In the data rows, 128 means zero.
Here are some points:
array([ 85., 131., 138., 165., 117., 142., 178., 134.])
array([136., 137., 108., 148., 102., 123., 128., 147.])
array([ 54., 153., 185.,  83.,  74., 142.,  35., 115.])
array([ 93., 130., 153., 133.,  81., 122., 120., 123.])
array([120., 150., 113., 121., 120., 116., 101., 142.])
array([ 94., 119., 141., 176., 114., 130., 192., 124.])
array([183.,  93.,  96., 163., 162., 110., 223., 124.])
array([117., 127., 135., 144., 119., 112., 155., 130.])
array([114., 127., 125., 167., 128., 121., 183., 136.])
array([163.,  95., 131., 128., 179., 144., 171., 106.])
array([201., 135.,  76., 101., 197., 135.,  93., 158.])
array([192., 144.,  45., 140., 166., 115., 136., 179.])
Then 12 other points, each followed by its number:
array([ 73., 126., 147., 181.,  73., 127., 192., 130.]) 0
array([119., 140., 111., 130., 124., 145.,  96., 144.]) 1
array([102., 152., 137., 112.,  80., 127.,  68., 127.]) 2
array([138., 144., 139.,  62., 180., 145.,  39., 129.]) 3
array([  9., 134., 227., 111.,  64., 152., 102.,  86.]) 4
array([149., 105., 125., 146., 163., 123., 188., 113.]) 5
array([158., 146., 102., 113., 161., 133.,  93., 146.]) 6
array([109., 121., 172.,  96., 136., 148., 102., 105.]) 7
array([124., 146., 119., 125.,  96., 119.,  96., 141.]) 8
array([  7., 140., 165., 199.,  20., 131., 192., 129.]) 9
array([ 91., 155., 141., 113., 119., 140.,  83., 139.]) 10
array([164., 154.,  82., 118., 151., 135.,  86., 155.]) 11
Which two of these numbered points are nearest to each point below, ignoring the 2 directions in which the first points spread most? Their numbers follow each, nearest first.
array([211.,  98.,  79., 139., 188., 117., 181., 130.]) > 5 4
array([ 71., 123., 158., 170.,  55., 117., 168., 118.]) > 8 2
array([185.,  96., 109., 128., 149., 101., 170., 115.]) > 5 2
array([126., 127., 155.,  83., 174., 142.,  81., 108.]) > 3 7
array([233., 108.,  64., 130., 215., 125., 159., 143.]) > 5 4
array([167., 117., 107., 123., 133., 123., 114., 126.]) > 2 5
array([133., 121., 106., 168., 157., 128., 189., 142.]) > 10 6
array([124., 110., 152., 135., 142., 125., 172., 108.]) > 5 4
array([184., 144.,  94.,  62., 163., 135.,  24., 141.]) > 5 4
array([189., 115., 124.,  90., 194., 132., 108., 119.]) > 7 3
array([114., 137., 108., 147., 108., 122., 141., 144.]) > 0 8
